Some points, one per row:
array([-1.95, -0.95,  0.98, -0.76, -1.23, -0.53, -1.44,  0.30,  3.05,  1.25, -1.81,  0.86, -1.74,
       -0.88,  0.62, -0.79])
array([-0.35,  0.17, -1.12,  0.38,  0.32,  0.92, -1.50,  1.56, -1.98, -0.91,  0.14, -0.25,  0.75,
        1.81,  0.26,  0.69])
array([ 1.43,  1.68, -0.76, -0.57,  2.73,  2.02,  0.92,  0.40, -2.61, -1.24,  1.11, -1.11, -0.37,
        0.11, -0.21,  1.18])
array([-2.69, -0.33, -0.50, -0.21, -0.81,  1.33, -2.22, -0.79,  0.65,  0.66, -0.60, -1.88, -1.29,
        1.51, -0.64, -0.18])
array([ 0.59,  0.93,  1.75, -0.86,  0.18, -0.35,  1.03,  1.13,  2.31,  1.99, -0.44,  1.54, -1.51,
       -1.77, -0.14, -0.37])
array([ 0.58, -0.49,  1.45,  0.19, -0.60, -1.71,  0.44,  0.76,  1.73,  0.76, -0.73,  2.04,  0.61,
       -0.65,  0.69, -0.67])
array([-0.57,  0.09,  1.50, -0.45,  0.25,  0.07, -1.00, -0.24,  2.05,  1.60, -0.25,  1.00, -1.90,
       -0.92, -0.44, -0.32])
array([ 0.58, -0.07, -0.03,  0.56, -0.50,  0.33,  1.31, -0.95, -0.68,  0.79,  0.57, -0.33,  0.26,
       -0.75, -0.20, -0.49])
array([-1.60, -0.88,  0.34, -0.42, -1.97, -1.35, -0.91, -0.71,  0.99, -0.12, -0.31,  0.36, -0.88,
       -0.25, -0.63, -0.31])
array([-2.95, -0.11, -1.36, -0.82,  1.23,  2.98, -3.89,  2.10,  0.44,  0.66, -1.09, -0.56, -1.56,
        1.46, -0.94,  0.98])
array([ 2.07, -0.11, -0.08,  0.51,  0.89, -1.21,  1.63,  0.03, -2.05, -1.06,  0.71,  0.45,  2.15,
       -0.52,  0.85,  0.21])
array([ 0.75,  0.72, -1.09,  0.66, -0.14,  1.24,  0.26,  0.46, -0.94, -0.87,  1.01, -1.42,  0.19,
        0.83, -0.12,  0.62])
array([ 0.24, -0.24, -0.83, -0.20,  0.43,  0.32,  0.14,  0.51, -1.20, -0.11,  0.10,  0.03,  0.39,
       -0.37,  0.25,  0.93])
array([-1.57,  1.07, -0.71, -1.32,  1.13,  2.48, -1.67,  0.61,  0.75,  0.45,  0.54, -1.20, -2.67,
        0.74, -1.24,  0.87])
array([-3.06, -1.69, -1.19, -0.34, -1.56,  0.17, -2.88,  0.06, -0.31, -1.04, -0.97, -1.01, -0.20,
        1.30, -0.18, -0.10])
array([ 1.61,  0.44,  1.38,  0.38,  0.88, -1.54,  2.05,  0.74,  0.80,  1.75, -0.56,  1.89,  0.39,
       -1.90,  0.67, -0.12])
array([-1.43, -1.10,  0.80, -0.73, -2.06, -1.36, -0.27, -0.62,  3.53,  2.21, -0.90,  0.33, -1.38,
       -0.81, -0.14, -0.63])
array([-1.00,  0.01, -0.57, -0.91, -0.07,  0.91, -1.18,  1.27, -0.56, -0.27, -0.08, -0.25, -1.03,
        0.74, -0.56,  0.88])
array([ 2.04,  1.05,  1.22,  0.47,  1.83,  0.15,  1.82,  0.38, -0.02,  0.23,  0.60,  0.71,  0.21,
       -0.62,  0.07, -0.38])
array([ 0.60, -0.16,  1.40,  0.39, -0.13, -1.03,  0.30, -0.58,  0.91,  0.22, -0.19,  0.91,  0.30,
       -0.47,  0.18, -0.73])
array([ 2.27,  0.08,  1.57,  0.41, -0.38, -2.80,  2.40, -0.23, -0.08, -0.55,  0.40,  1.06,  2.09,
       -1.30,  0.46, -0.57])
Here are 12 more points, each followed by its number:
array([ 1.26,  1.40,  0.90,  0.57,  0.19,  0.68,  1.29,  0.69, -0.15, -0.07,  0.54,  0.45, -0.11,
       -0.13,  0.38, -0.04]) 0
array([-0.97, -0.20,  0.51,  0.08, -1.46, -1.49,  0.09, -1.42,  1.35,  0.38, -0.42,  0.16, -0.42,
        0.01, -0.26, -0.65]) 1
array([ 2.79,  1.78,  1.53,  0.48,  1.73,  0.03,  1.89,  1.11,  0.04,  0.90,  0.56,  0.99, -0.32,
       -0.92,  0.46, -0.30]) 2
array([ 0.49, -0.47,  1.13,  0.40, -0.56, -1.72,  0.71, -0.64,  1.33,  0.50, -0.07,  0.60,  0.32,
        0.34,  0.32, -0.24]) 3
array([-1.47, -1.28,  0.51, -0.88, -1.77, -1.47, -1.29, -1.24, -0.36, -1.48, -0.13, -0.01,  0.88,
        0.95,  0.69, -0.19]) 4
array([ 0.32, -1.27, -2.19,  1.26, -0.86,  0.84, -0.98, -0.09, -2.35, -2.24,  0.26, -1.49,  1.56,
        0.86,  0.08,  0.01]) 5
array([ 1.31, -0.03,  1.65,  0.37,  0.31, -0.90,  1.40,  0.27,  1.01,  1.11, -0.50,  1.45,  0.16,
       -0.99,  0.63, -0.32]) 6
array([-2.52, -1.89,  0.01,  0.27, -3.69, -2.10, -1.38, -1.70,  1.93, -0.69, -0.89,  0.48,  0.06,
        0.32, -0.15, -0.68]) 7
array([-0.42, -0.55, -0.15, -0.49,  0.37,  0.82,  0.21, -0.67,  3.16,  2.61, -0.73,  0.21, -2.01,
       -1.38, -0.35, -0.18]) 8
array([ 1.00, -1.16,  1.05,  0.91, -1.63, -2.50,  1.67, -0.59,  1.04, -0.95, -0.57,  1.65,  1.69,
       -1.57,  0.74, -1.56]) 9
array([ 1.71,  1.28, -1.13, -0.07,  2.03,  1.98,  0.94, -0.68, -2.86, -1.65,  1.80, -1.32,  0.05,
        0.89,  0.35,  1.03]) 10
array([-0.07, -1.24, -0.36,  0.70, -1.28, -1.78, -0.16, -1.24, -1.43, -2.11,  0.82, -0.56,  1.99,
        1.16, -0.25, -0.33]) 11
Which of these numbered points is nearest to each point below, ignoring the 3 directions in which the first points spread most? Its number follows each.
array([ 0.27,  0.62,  0.04, -0.50,  1.70,  2.08, -0.47, -0.05, -0.31,  0.19,  0.38, -0.90, -1.42,
        0.30,  0.39,  0.76]) > 10
array([ 0.56,  1.05,  1.13,  0.56,  0.02,  0.67,  0.95,  0.76,  1.20,  0.70, -0.04,  0.57, -1.01,
       -0.53, -0.20, -0.19]) > 0
array([ 0.89,  0.04,  1.76, -0.29,  1.17, -0.76,  1.33, -0.49,  1.13,  2.24, -1.37,  1.79, -0.58,
       -1.86,  0.65, -0.39]) > 6
array([-1.75, -0.38, -0.26, -1.21, -0.37,  1.11, -2.53,  0.10, -0.77, -0.75,  0.38, -1.03, -0.53,
        1.67,  0.04,  0.38]) > 4
array([ 0.79, -0.49,  0.98,  0.05, -0.25, -1.35,  1.05,  0.01,  0.50,  1.07, -0.13,  1.39,  0.82,
       -1.51,  0.29,  0.23]) > 6
array([-0.12,  0.36,  0.34, -0.18,  0.23,  0.44, -0.12, -0.02,  0.72,  0.18,  0.45, -0.38, -0.35,
        0.86, -0.35,  0.19]) > 3
array([-0.81,  0.06, -1.02, -0.87,  1.67,  2.73, -1.21,  0.39,  2.48,  2.47, -0.60, -0.93, -2.22,
       -0.82, -0.77,  0.51]) > 8
array([ 1.44,  0.73, -0.18,  0.36,  1.31,  1.18,  0.97,  0.95, -1.02, -1.00,  0.06, -0.08,  0.31,
       -0.73,  0.19, -0.06]) > 9
array([-1.51, -0.43, -0.81, -0.59, -0.53, -0.33, -1.88, -0.38, -0.09, -0.39,  0.29, -1.11, -0.47,
        1.66, -0.01,  0.28]) > 3
array([ 1.49, -0.08, -1.73,  1.80,  0.07,  0.36,  0.94, -0.25, -2.31, -1.93,  0.66, -0.73,  2.47,
       -0.06,  0.76, -0.08]) > 5
array([ 1.66, -0.22,  0.38,  0.99, -0.84, -2.06,  1.08, -1.33, -1.89, -2.00,  1.02, -0.13,  1.90,
        0.44,  0.35, -0.52]) > 11
array([-1.26,  1.00, -0.72, -0.61,  0.35,  2.36, -1.31,  0.74,  0.18, -0.08,  0.00, -0.48, -1.20,
        0.81, -0.59,  0.73]) > 0
array([ 0.10, -0.38, -1.39,  0.25,  0.62, -0.19, -1.01,  0.58, -2.70, -1.94,  0.47, -1.14,  1.33,
        0.54, -0.86,  0.07]) > 11
array([ 0.79, -0.30, -0.75,  1.38,  0.61,  0.77,  0.61,  0.48, -0.66, -0.10,  0.18,  0.21,  0.46,
       -0.41,  0.62, -0.10]) > 5
array([-0.01,  0.89, -0.31,  0.39,  0.39,  1.45, -0.22,  0.98,  0.62,  0.50,  0.89, -1.01, -1.03,
        0.56, -0.17,  0.53]) > 0
array([ 2.42,  1.08,  0.35,  1.23,  0.66,  0.12,  2.08,  0.56, -0.85, -0.20,  1.81, -0.47,  1.11,
       -0.01,  0.25, -0.01]) > 0
array([ 1.05, -0.62, -0.56,  0.94, -0.75, -1.47,  0.95, -0.77, -1.81, -2.67,  0.19, -0.19,  2.35,
        0.04,  1.00, -0.52]) > 9
array([-0.38,  0.42,  1.23, -0.58, -0.25,  0.14,  0.24,  0.84,  1.46,  1.32, -0.04,  0.90, -1.52,
       -1.07, -0.53, -0.04]) > 0
array([ 1.55,  1.88, -0.51, -0.63,  2.20,  2.61,  0.43,  2.08, -2.01, -0.10,  0.53, -0.51, -0.44,
        0.86,  0.31,  0.70]) > 2
